In the rows, zero is written as 128.
Each run below is a few steps of one of 7 hidden systems, one row a step.
seq 1, gezim, 9 rows:
[[165  96  90 132 117 149  70 177 126 160  87 119  84 159 136 114 144 135
  102 161]
 [162  80 120 111 117  88 156 123 119 104 131 124 180  72 109  96 154 166
  174 124]
 [159 160 118 130  88 151 140 183  85 148 121 147  84 153 135  74 153 131
   82 123]
 [112 105 102  89 157 108  86 133  75  86 146 114 171 105 104  98 157 118
  165 165]
 [134 187 145 118 114 111 206 124  75 143 146 149 130 121 164  91 119 120
   94 111]
 [ 94 148 118  92 136 126  56 123  93 124 156 141 116 156  99 143 140  70
  130 175]
 [ 82 157 155 110 150  99 197  98 120  96 158 129 153 115 162 140 111 128
  152  84]
 [108 176 121 134 132 160  83 125 129 181 139 126  83 160 145 179 109  87
  103 140]
 [ 95  93 154 125 153  90 140  96 166 100 127 122 166 130 128 181 111 116
  199 122]]
seq 2, gar (9 x 20):
[[121 122 114 110 110 155 157 190 121 116 162 122  76 115 139  60 153 163
  121  95]
 [127 119  81 140 158 155 104 140  97 150 150  62 147 104 107 100 119  76
  149 142]
 [156 100 108 105 119  58 197 110 109 139 107 116 146 148 142  88 116  97
  116 114]
 [125 150  95  70  82 113  93 114 121 157 171 144  81 153 104 136 163 101
  100 103]
 [ 93 152 122 128 133 140 150 138 106  84 159  93 167 135 111 149 150 107
  187  59]
 [134 170  91 116 164 117 123 115  84 146  88 104 144 159 198 161 118 135
   87 116]
 [134 136 152 106 106  81 110  63 138 156 135 162 152 119 116 201 125 113
  155 150]
 [106 159 173 130 105 136 140 168 127  90 119 179 103 173 152 160 154 167
  146 104]
 [ 93 140 117 127 180 168  64 139 124 117 136 109 130  96 164 168 128 168
  153 159]]
seq 3, fepet, 9 rows:
[[125  81 146 140 115 120 111 127 204 123  94 139 104 180 124 184 121 130
  148 112]
 [139 103 106 115 114 143 122 123 174 138 154 103 123  75 134 160 152 193
  152  75]
 [176 119 128 196 123 175 116 176 124 148  84 103 148 114 141 144 132 151
  160 127]
 [177  64 116 113 122  90  99 133 136 123  72 150 140 128 137 117 151 184
  123 174]
 [178 126 133 125  66 135 137 140 109 153 160 157 123  70  89  77 166 154
  125 133]
 [122 134 128 142 133 170  99 198  76  83 119 135 129 148 105  69 162 129
  127 155]
 [129 140 107  90 159  97 142 107  70 112 126 133 146 107 158  71 125 142
   76 161]
 [130 163 152 136 108 121 143 104  95 153 155 155 126 131  84  87 110  52
   99 162]
 [ 59 134 137  92 148 121 126 124 128  63 154 142 109 186 105 101 132  93
  112 110]]
seq 4, fepet (9 x 20):
[[154  97 135 136 112 145  91 102 178 159 118 160  91 120  95  99 117 136
   66 173]
 [117  97 145 146 127 160 140 126 150  72 156 123 151  90  64  66 142 149
  134 106]
 [135 141 109 158 157 181 131 145 128 125 102 100 106 139 148  74 109 149
   48 117]
 [143  88 112 136 160 119 107  67 139 126 115 106 173 102  87  93 103  97
  100 166]
 [142 123 145 149  91 131 169 102 161 115 120 146 118 155  80  82 127 111
   68  83]
 [ 98 125  89 118 154 182  61 111 145 103 150  91 118 136  90 117 142 126
   86  99]
 [138 143 125 168 159 144 165  84 121 102  99  95 194 119 128 121 113 137
  101  83]
 [154 124 127 148 119 139  81  76 167 154  85 144 120 169 104 154 112 116
   59 146]
 [116 111 145 127 114 140 113  76 171  79 150 139 165 100  66 134 152 159
  132  87]]
seq 5, mivo, 9 rows:
[[158 115 106 138 124 162  79 138 114 175 151 119 119  64 105  99 133 132
  126 183]
 [143  96 138 141 129 106 180 170  93  85 105 125 156 141 112  50 135 107
  149 136]
 [144 118  77  74 122 110 115 122 116 163 145 125  83 117 147  80 135 140
   65 140]
 [115 137 116 126 119 134 143 121  89 111 180  99 165 102  67  86 142  68
  158 104]
 [110 149  94  99 150 117 155 142  97 117 107 108 106 195 178 108 123 111
   76  91]
 [108 139  99  83 133  99 103  54 131 155 175 108 148 103 110 172 127  93
  135 112]
 [112 176 158 149 103 138 173 140 119 107 125 137 131 186 125 154 131  95
  138  69]
 [ 89 131 106  90 161 127  62 102 158 129 123 122 106 159 167 203 129 150
  120 131]
 [134 149 174 166 111 134 161 106 141 138 138 136 173  88 125 183 120 137
  185 105]]
seq 6, mivo:
[[122  86 117 110 146 127 101 124 128  58 128 118 177  96 102 107 166 185
  155 121]
 [173 174 127 161 120 156 153 132  84 162 110 131 139  95 157  96 124 158
   69 128]
 [121 109 128 110 146 105  80  99 105  90 114 147 160 146  79  94 130  90
  110 191]
 [117 149 146 103 114 119 195 109 126 100 158 152 118 102 137  77 134 172
   84  84]
 [ 91 168 113 138 163 184  79 121 108 140 159 105 111 125 109 117 107  83
   91 153]
 [ 94 111 144 127 171  88 193  95 138  83 116 107 163 139 147 114  92 109
  137 107]
 [129 150 128 121 109 135 128  86 171 193 145 139  69 137 135 148  98 113
   65 119]
 [ 84 101 145 148 137 151 113 123 171  80 146 107 146 146  68 144 128  95
  176  99]
 [138 126 117 151 146 146 157 134 165 147  91 100 109 142 195 153 108 178
   97  79]]
seq 7, zit:
[[113  45 114 122 165 105 104 109 176 101 106 112 129 151  99  96 107 106
  122 161]
 [152 112 104 123 109 132 183 106 157 156 152 107 109  84 123  75 122 145
   82  74]
 [129 115  93 152 119 168  87 147 133 129 125  85 122 173  74 115 136  62
  126 109]
 [141  98  78 106 158  92 151 100 121 103  88  82 173 143 159 122 130 149
  108  85]
 [184 157 101 130  76 135  97  91 113 187 124 135 134 129  98 139 153 114
   72 113]
 [108 132 140 123 121 122 115 114 121  54 108 134 171 185  89 150 163 119
  141  84]
 [133 188 106 118 141 154 112 116  94 132 115 130 135 117 182 153 145 192
   74  98]
 [138 157 169 164 129 144  83  87 118 126 111 156 181 123  86 174 124 104
  141 164]
 [106 137 180 126 143 119 154 112 149  76  95 181 126 151 159 122 120 187
   91 129]]
seq 8, zit, 9 rows:
[[103 141 133 102 126 119 162 111  95 124 202 122 147  61 105  95 130 101
  168 128]
 [109 153 137 134 141 126 161 178  90 137 119 130  91 183 161  95 104  70
  117 149]
 [ 96 103  96  57 156  70 109  87 126 143 160 113 123 116 146 143 114 106
  143 152]
 [137 162 147 135  86 108 205 120 126 178 155 134 109 127 137 133 106  81
  138  90]
 [ 91 112 102  93 135 117  83 160 138 126 131 118  84 202 147 175 138  96
  156 128]
 [143 126 113 111 125  94 168 108 128 161 138 100 154  82 177 177 126 156
  175  90]
 [168 130 143 151  78 129 108 167 134 176 103 157  94 168 128 165 139 107
  148 150]
 [113  89 124  85 124  93 116 143 138  77 131 140 140 126 136 156 169 183
  189 113]
 [166 165 138 154  93 165 142 178  88 173 141 139 117  80 155 126 148 166
  147 126]]
seq 9, vatop:
[[157 123 182 167  98 142 137 178 131 135 100 188  99 130 130 103 128 156
  126 181]
 [110  81 126 104 149 134  93 152 131  82 149 136 129  82 116  92 152 178
  159 165]
 [144 142 146 159 126 155 188 158 101 147 156 126 123  65 133  50 111 132
  123 143]
 [118  89 109 105 150 112 102 154 105 125 133 125 104 144 112  68 119  78
  126 198]
 [116 119 106  77 122  93 185 104 117 128 182 113 126  91 119  68 131 118
  116  94]
 [113 162 103 127 115 155 120 150  99 157 161 102  95 164 105 107 127  46
  107 114]
 [ 98 106  84  85 162  83 143 105 117 106 125  78 153 165 151 141 122  91
  143  92]
 [143 178 109 110  92 115 147  95 122 195 141 125 105 143 153 178 125 106
  101  81]
 [116 126 127 124 111 118  91 130 133 105 107 128 149 194 101 198 156  96
  174 102]]
seq 10, seluk (9 x 20):
[[ 97  93 138 120 114 129 132 124 195 155 174 125  70 132  89 122 108  79
  140 124]
 [ 92  91  97 121 146 154 143 151 181 119 156  72  86 131 135 116 120 134
  141  64]
 [162  95  77 152 133 146 141 126 161 185 121  59 121  97 142 129 107 125
  129  96]
 [186  66  96 137  92 101 135 125 160 144  87  96 146 153 102 133 143 119
  141  93]
 [175 115  81 105  83 123 107 133 122 121 113 119 142 132 115 130 191 179
  111  72]
 [171 158 106 154 110 158 104 143  67 123 107 108 186 109 110 137 173 151
  139 103]
 [168 139 132 141 135 110 126 132  68 103  59 147 184 155 147 121 145 149
  109 152]
 [146 161 153  97 108  96 102  94  77 116 123 194 157 120 117 129 155 149
  101 173]
 [ 89 193 180 129 124 147 119 138  80  81 152 181 136 140 106 122 145 115
  134 147]]
seq 11, vatop:
[[122 138 153 122 136 146  73 111 117  84 119 181 138 112 107 110 150 181
   88 178]
 [109 154 166 157 154 162 141 102 112  88 147 148 170  71 106  79 116 147
  107 152]
 [101 132 160 146 172 144 125 111 125 119 129 148 115 124 122  77  78 102
   81 196]
 [ 91 101 141 100 155 111 141  67 166 118 171 133 125  93  94  91  95 102
  104 151]
 [ 97 132 143 143 128 156 162 110 171 137 169 119  88 135  87  87  92  74
   91 106]
 [ 91  89  93 125 171 141 117 106 180 124 134  71 110 155 117 120  95  81
  112 105]
 [150 102  95 136 120 115 161  84 179 177 122  82 120 131 133 140  98 104
   98  75]
 [159  97  96 139  93 135  94 114 171 151  97 110 113 184  92 157 143 104
  107  91]
 [157 107  93 134 120 143 118 115 153 104  90  95 156 147 126 154 157 176
  109  50]]
seq 12, gezim:
[[ 97  94 174 136 127 110 184 115 170 114 168 134 129  93  99 112 103 105
  186 125]
 [103 122 106 125 142 159 131 158 166 160 142 102  46 155 158 110 101 115
   88 113]
 [133  70  93 130 143 120 121 105 150 143 148  66 160  84 102 132 114  98
  179 122]
 [166 109 114 136  93 102 189 136 147 163  99 117 100 171 140 111 118 105
   99  81]
 [142  86  65  87 113 123  53 120 136 129 134 102 130 134  92 142 174 129
  134 109]
 [160 143 119 146 106 131 186 141  98 109 109 107 174 127 135 117 154 147
  141  52]
 [163 145  89 115 125 128  58 140  80 138  81 132 133 174 139 141 157 130
   88 158]
 [141 134 150 106 112  88 144  96  94  86 127 163 194  95 112 136 164 165
  160 122]
 [117 198 152 133 111 166 114 164  87 120 125 175  93 164 149 128 149 147
   88 134]]
seq 13, gar (9 x 20):
[[155  87 101 108 109 110 100 110 142 194 155 116 104  90  95 116 121  88
  138 170]
 [137 101 133 123  85 108 190 178 126 107 136 127 115 157 103  81 152 107
  165  82]
 [116 132  53  85 147 144  83 150  95 135 151  77 105 134 143 108 154 126
  104 109]
 [159 132 110 131 114  96 168  94  95 152 139  95 192  96 111 140 129  86
  168  98]
 [135 153 113  83 101  87 124 134  85 127 101 157 111 206 149 137 155 110
   92 120]
 [ 91 156 118  79 123 119  92  92 120 110 183 132 144  97 116 180 161 144
  164  95]
 [125 194 155 166 137 149 163 155  79 119 102 126 157 150 170 162 124 126
  145 104]
 [105 123 127  90 169  87  78  91 120 128 108 150 134 143 167 178 110 134
  122 191]
 [130 148 193 138  90 123 173 126 149 144 154 182 117  87 140 155 125 164
  163 128]]
seq 14, seluk (9 x 20):
[[ 88 155 154 144 138 191 122 190 123 115 166 142  75 117 134  90 127 142
  130 147]
 [103  89 130 141 185 133 152 144 129 127 140  93 130  85 146  80  80 109
  154 177]
 [145  86 129 115 109  88 185 126 161 171 138 135  80 128 125  75  98  93
  107 145]
 [108  95  86  83 108 125 103 143 143 129 182 104  89 138  79 101 157  91
  142 101]
 [118 136  85 131 142 146 174 150 113 127 150  57 136 120 149 109 130 118
  139  51]
 [174 110  70 130 135 111 118 113 115 187  88  75 143 148 151 145 113  91
  109 126]
 [158 107 113  94  87  69 133  85 134 124 110 132 163 157 103 164 163 122
  140  87]
 [138 183 110 113  94 153  95 137  97 123 126 139 129 154 133 175 182 162
  112  73]
 [130 160 131 156 160 147  96 126  81 105  96 111 196 119 150 179 136 144
  163 134]]

Name the system that made each run.
seq 15:
[[176 134 138 149  85 134 123 170 127 191 106 152  97 137 162 172 136 144
  149 144]
 [128  82 145 106 111 100 100 155 141  94 126 157 140 127 114 156 167 163
  209 145]]
 => zit
seq 16:
[[103 130 121 127 145 145 168  92 176 158 163 100  86 106 138 100  83 117
   75 100]
 [106  87 118 171 160 158 125 123 172 124 122  71 136 140  94 124  92  73
  150 113]]
 => fepet
seq 17:
[[195 124 111 154  93 132 147 145  97 193 128 114 147  66 133 117 136 137
  147 140]
 [150  91 120 109 105  88 107 168  92 110 102 150 131 182  98  94 161  92
  151 170]]
 => gar
seq 18, 2 rows:
[[170 129 113 115 122  80 139  86  72 121 110 130 207 103 111 109 144 118
  127 141]
 [146 169 144 122  74 128 113 132 101 135 122 182 106 183  98 121 158 102
   82 129]]
 => fepet
seq 19:
[[117 162 158 101  94  82 151 116  82 109 142 173 142 167 100 129 148  77
  146 131]
 [ 55 184 133  84 149 139 112 137 105  86 165 138 104 157 161 153 143 138
  126 102]]
 => vatop
seq 20, 2 rows:
[[166  99 129  95  67  95 114 116 132 146 158 168 119  91  73 103 168 137
  140 150]
 [118 148 120 136 115 178 128 206  84  87 146 123 114 136 113  69 172 142
  135 102]]
 => mivo
seq 21, 2 rows:
[[108 109 137 112 141 151 123 116 172 121 154 150  71 108 126  73 109 162
   62 149]
 [104 115 132 168 161 179 148 128 144 117 165  88 138  78  91  74  98 102
  135 126]]
 => mivo
seq 22:
[[104 115 147 135 178 145  79  92 167  91  91 144 137 137 146 159 112 181
   92 154]
 [137 137 171 174 127 169 140  84 176 133 139 146 140  65 107 126 104 168
   98 124]]
 => zit
seq 23, 2 rows:
[[100 170 111 129 118 155 121 163 106 166 163 105  82 166 130 140 122  57
  133 113]
 [ 95  97 102  92 168  74 135 105 126 118 126  89 155 145 158 169 111  97
  180 121]]
 => gezim
seq 24:
[[122 161 128 149 157 144 115 104 144 153  79 125 110 179 173 165  91 121
   66 133]
 [135  99 138 118 125  98  96  47 174 126 121 138 168 111  98 190 128 135
  139 131]]
 => vatop
seq 25, 2 rows:
[[ 98 108 138 102 158  84  86 124 122 100 100 142 145 179 143 181 124 106
  169 177]
 [133 148 152 107 107 115 163 132 136 148 149 162 106  82 183 153 137 203
  140 112]]
 => gar
seq 26 (2 x 20):
[[ 77 161 141  89 125 151 105 138 122  94 167 171  75 149 122 100 146 145
   82 131]
 [ 75 161 142 149 178 174 135 121 112 117 177  98 145  80 124 114  94  98
  149 137]]
 => seluk
seq 27 (2 x 20):
[[138 106 131 106 107  79 217 138 134 157 150 128 100 113 155  83 113 118
  138 107]
 [116 121  91  98 100 142  83 174 121 156 168 117  70 153 104 124 156  84
  145 129]]
 => vatop
seq 28:
[[102  83 103  74 155  94 112 152 137 140 136 126  72 143 165  96 113 122
  121 181]
 [132 125 120 111 100 122 172 124 125 164 201 107 121  56 113 109 129 115
  173 102]]
 => gezim
seq 29:
[[101 123 177 163 136 162 142 152 150 138 170 136 111  77 110 122  98 105
  183 166]
 [110  91 135 140 163 129 167 181 137 122 109 115  87 150 175  72  89 125
  122 156]]
 => gar
seq 30:
[[162  85 126 106 107  66 162 122 106  90  98 148 164 147 106  74 152 129
  125 133]
 [128 167  97  84  94 143 112 138  80 132 177 143 100 120 109  80 173 135
   86 106]]
 => zit
seq 31:
[[ 63 156 146 107 150 155 135 149 143 126 187 132  75 103 168 139 112 152
  152 122]
 [107 111 142 162 163 147 147 153 159 168 141  97  98 105 158 141  73  95
  173 156]]
 => seluk
seq 32 (2 x 20):
[[ 94 122 141 144 144 158  93 165 150  79 103 123 122 191 135 182 141 141
  165 102]
 [148 125 123 144 161 135 120 114 140 149  94 110 150  91 196 178 114 200
  130 129]]
 => gezim
seq 33:
[[125 145 138 108 124 115 144 153 137 175 124 155  62 143 204 151 110 158
  106 145]
 [110  95 139 122 137 115 119 137 130 136 171 119 138  74 112 140 123 103
  214 170]]
 => fepet
seq 34, 2 rows:
[[173 112 167 165  84 144 103 162 130 142  96 180 116 137  94 116 143 132
  125 181]
 [111  89 127 106 148 129 114 146 130  57 133 138 143 103 121  80 161 199
  132 133]]
 => vatop
seq 35:
[[136 153 142 131  98 119 133 129  77 128 157 141 159 123  69 112 144  58
  164 146]
 [ 71 148 126  82 157 107 150 148  95  77 130 139 105 182 169 103 130 126
  104 113]]
 => vatop
seq 36, 2 rows:
[[ 99 128 112 135 154 172 156 184 133 103 129  95  85 155 162  79 122 145
   99  87]
 [154 105  84 135 159 132  97 104 111 168 127  75 164  74 126 121 109 108
  131 165]]
 => gezim
